rotation ticks, each row followed by its count of ticks
The counts run from 0 to 448.
[114 131 114 144 178  92  71  96 109 148  65 167  98 156 109 129 180 101
 141 144 147 119 103 138 127 143 156 115 107 128 129 142 113 121  92 106
 136 118 138 129 106  97 155 139  99 150  65]	134
[162  86 128 142 101 107 139  95 104 102 117 136 102 167 151 128 113 109
 150 138 147 106 114  87 137 147 114 123  95 114 131  84 141  83 112 174
  74 146 106 179  95 120 144 149  89 110 113]	144
[104  98 107  19 105 132 112 137 149  94 100 127 152 128 140 106 125 120
 146 136 136 148 128 111 126 124 134 137 142 147 149 133 132 156 142 137
 141 150  97 175 142 143  79 130  81  95 110]	433
[ 84 128 120 155 113 150 134 138 169 140  99 130 120 135 134  89 136  97
 135 193  85 143 122 126 107 129 124 102 147 139  95  75 126 110  95 186
 140 122 129 137 123 111 160  67 139  92 143]	303
[ 86 118 141 126 100  93 138 100  95  71 108 130 134 129 133 100 149  86
 167 145  95  93 112 147 154 127  80 129 134 150 140  90 144 138 133 155
  87 158 118 155  96 100  95 133 110  99 137]	150
[112 115  70 105 190 107 130  92 145 165 132 139 145  90 142  97 109 118
 109 119 112  94 123 101 115 118 136 118  70 108  83  87 106 124 106 110
 113 133 170 142 115 129  97 102 163 114 107]	314
[124 131  89 118 204 114 121 102 150 169 137 138 126 107 138 108 110 117
 104 132 126  98 120  85 128 134 129 126  73 112  67  99 103 127  98 103
 121 120 178 139 119 133  95  93 167 117 103]	313
[163  51 126 130  99 103 131 104  95  99 112 148 109 147 155 144 128 130
 141 137 154 104 109  78 146 135 123 120  91 114 125  94 129  88 111 161
  84 143 117 167 111 118 139 160  79 112 103]	143
[163 126 153 134  95 136 117 193 120 118 149 115 138 137 141 156 132 148
 156 101 153 185 188 125 110 116 127 106 162 124 162 131 170 120 140 171
  97 152 126 181 124 148 117 162 107 151 137]	277
[117 116 148 141 136 145 123 152 144 117 114  97 168 129 158 147  91 147
 166 139 164 141 109 108  91 124 142 125 144 112 117 105  57  68 104 146
 177 125 103 176 155 123  75 113 128 149 120]	26
[ 92 109  95 124 128 147 118 179 128 150 141 134 179 127 143 190 116 152
  97 101 151 108 113 146 121 116 144 119 134 106  72 114 140 124 129 133
 156 115 107 127 192 107 103 122 108 117 177]	367
[102 151  92 124 163 133 181 113 108 104  91 128 160 137 166 114 140 156
 160 128  91  73 149 125 134 120 134 115 114 114 182 106 149 147  97 174
 148 168 141 130  86 161 122 117 130  82 111]	223
[ 99 190 144 125 111 150 162 167 123 124 103 128  81 122 132 120 148  96
 160 130 113 169 157  88  93  85 133 187 150 130 156 121 109 127 128 141
 155 160 152 157 137 169 125 161 143 108  99]	14
[165 123 129 173 175 132 107 126 160 173 139 105 129 143 110 145 107 134
 115 148 166 128 138 147 121 166 141  84 114 166 124 155 134 156  81 162
 132 104 154  83 114 130 103  82 148 170 159]	384
[134 149 172 165 133 131 126 100  92  94 153 156 111 153 124 160 133 124
 133 132 115 105 114 166 162 176 131 118 102 142 139 166 105 130 113 110
  81  94 126  92  78  96 191 127 150 168 110]	60
[ 95 127 118 155 130  94  97  94  96 110  81 138 152 119 131  99 193  99
 149 122 121 120 102 146  89  92 158  86 109 101 152 120 142 115 104 109
 116 161 152 131  61 145 124 156 141 119 106]	130
[137 184 108 136 156 153 155 149 138 148 146 112 170 103 130 117 126 127
 122 119 160 146 141 108  76 130 139 147 145 128 121 144 138 156 134 108
 147 167 177 113 155 191  84 110 181 117 122]	107
[116 114 151 124 156 140 111 139 140 114 124 118 157 155 177 150 102 142
 143 160 174 159 111  65 111 124 145 131 125 118  82 130  77  82 111 122
 157 130 134 174 181 131  98 114 138 127 108]	28
[171 114 134 206 146 134  99 124 112 162 166 121 168 100 142 114 125 165
 116 143 143 143 155 146 124 141 105  74 136  99 107 139 140 136 115 166
 114 158 141 126 116 173 116 112 178 150 124]	390
[104 116 176  69 107 158 139 155 148 101 147 120  84 109 120 163  94 110
  96 141 122 151 115 137 154 143 129 128 143 190 127 158  99 166 153  92
 145 112 149  83 114 112 112 109 144 158 147]	174
[117 111 164 142 141 152 136 134 125 138 106 134 118 127 167 155 135 150
 143 183 127 173 156 103 100 120 154 124 140 126 103 134 134 127 109 192
 158 151 144 197 118 150 145  79 142 103 101]	298
[139  94 123 173 144 129 129 123 165 122 113  98 152 127 109 149 108 138
 133 139 142 138 126 159 115 139 167  81 118 171 153 141 152 172  82 159
 125 101 135  84  80 127 104  85 140 141 177]	382
[128 134 116 115 116 112 125 201 135 140 102 146 110 151 141 124 154 103
 118 135 127 161 152 101 111  90 128  95 195 136 150 105 192 126 163 120
 110 159 160 134 148 122 141 158 102 118 170]	281
[ 80 132 107 138 103 112 115 132  85  85  99 116 101  83 126  99 133 102
 140 126 125  99  76 126 139 104  99 161 149 142 119  81  92  93 136 108
 129 136  91 103 162  98 114 147 109 113  76]	420
[ 86 102 136 149 107 118 127 145 107 138 116 164  93 103 122 120 152 103
  99 124  86 101 126 151 172  88  82 138 158 112 125 114 123 171 154  97
 142 159  63 102 138 118 146 159  84 116 166]	76
[119 149 152 132 114  98 125 106  97 123 122 164  95 167 139  97 153  76
 146 166 119 106 111  86 168 152  75 162 117 136 104 110 141 129 131 168
  94 163 150 162 135 120 123 155 101  92 128]	147
[150 106 109 181 116 127 105 110  95 159 102 159 141 120 119 152 147 109
 171 120 156  99 124 134 150 160 122 146  85 117 129 108  80  86  95 179
 138 130 106 175 133 115 137 148  98 157  67]	139
[106 157  91 181 125 120 103 134  95 136 106 166 110  76 106  94 180 123
 120 138 103 124 131 149 150 121 130 115 122 153 135 135 143 158 116 111
 113 136 153  61 116 131 183 135 166 127  76]	399
[153  91 114 171 147 112  90 122 105 128 143 147 138 110 159  93 140 165
  91 164 132 146 142 106 122 118 133  65 129 108 106 143 181 149 136 111
  86 158 149 106 118 154 168 125 160 117 107]	393
[147 110 115 109  87 116 115 189  93 131 147 129 148  92 128 164 127 151
 131  74 148 157 178 126 124 105 136 111 143 129 152 111 182 114 145 181
 103 140 131 148 155 126 102 178 109 158 138]	275
[ 97 153  78 113 162 116 176 124 104 108 100 134 156 138 165 118 142 159
 149 124  94  76 147 105 140 113 138 125  99 117 167 101 156 141 112 172
 139 162 157 120 113 155 125 132 138  78 117]	222
[ 90 160 149 173 142 129 130 206 128 113  78 152 129 118 122 169 157 105
 152 143 136 147 132 134 138 104 124 120 184 178 147 125 117 149 130  95
 162 155 173 116 137 113 109 137 133 145 135]	286
[137 140 131 131 117 137 148 115  81 153 172 139  99 119 121 165 122 140
 126  67  95  73 145 179 146 137 117 126  80  93 143 112 126 116 125 175
  98 102 130 128  76 106 149 155 128 162 133]	65
[138 124 139  64 125 128 153 131 125  93 166 128 165 139 147 163  90 120
 112 108 173 140  91  98  94 147 163 113 117 151 104 143 128 111 165  77
  96 135 186 128 139 109  89 118 152 133 141]	446
[ 98 138 142  89 175 101  88 129 126  87 106 131  95 151 130 147 132 112
 143 142 120  99 106 144 184 165  80 136 137 173 123 134 113 147 121 115
  98 123 136 140 119  61  94 116  90 130 100]	154
[132  82 135 118 129 102 109  98  98 114  84 116  67 121 153  66 128 121
 125 168 130 127 114  97 115  99 105 112 170 100 151 110 138 112 139 123
 131 172  78 135 105 129 137 145  87 110  91]	414
[108 133 190  89  94 173 146 153 154  95 147 119 102 107 110 159 106 102
 125 144 116 152 120 148 153 153 119 141 144 191 136 164  91 171 144 106
 140 118 134 100 102 128 119 103 149 153 151]	173
[118 142 172  86 130 149 127 139 124 172 190 118 116  79 127 157 104 128
  99 103 123 151 150 145 103 121 122 126 126 111  82 143  99 145 159 123
 161 124 155 138 139 136  80 124 169 173 146]	180
[121 111  76  96 131 128 127 121 161 154 139 142 203 132 124 125 122 123
 140 100 122  85 117 137 146 156 157  74  72 130 132 101 105 114 109 156
 141  98 165 115 109 112  93 119 140 157 154]	44
[ 97 119 114 155 122 122 138 132 141 137 109 146 169 112 100 147 159 105
 115 157 132 137 134 139 133 126 162 142 111 188 121 149 159 217  93 146
 137 129 160  83 133 153 103 100 155  99 174]	379
[164 121  92 133 135 119 139 111  94 181 115 120  64  86 132 102 119 127
 128  99 125  82 147 120 124 110 111 113 115  85 158  78 126 102 118 179
 140 143 131 126  94 147 124 154 116 145  83]	408
[111  92 163  75 116 135 124 141 113 147 178 119 137  65 146 145 106 156
  89 100 113 166 145 132  84  86 150 100 128  89  97 146 120 139 162 102
 142 141 131 147 124 130  94 136 160 158 151]	182
[123 121 138 162 198  68  89 115 125 162 104 158 138 175 154 100 146 135
 131 165 133 160 157  87 122 107 148 116 151 122 151 156 142 148 111 133
 134 130 102 114 171 107 135 132 114 148 144]	207
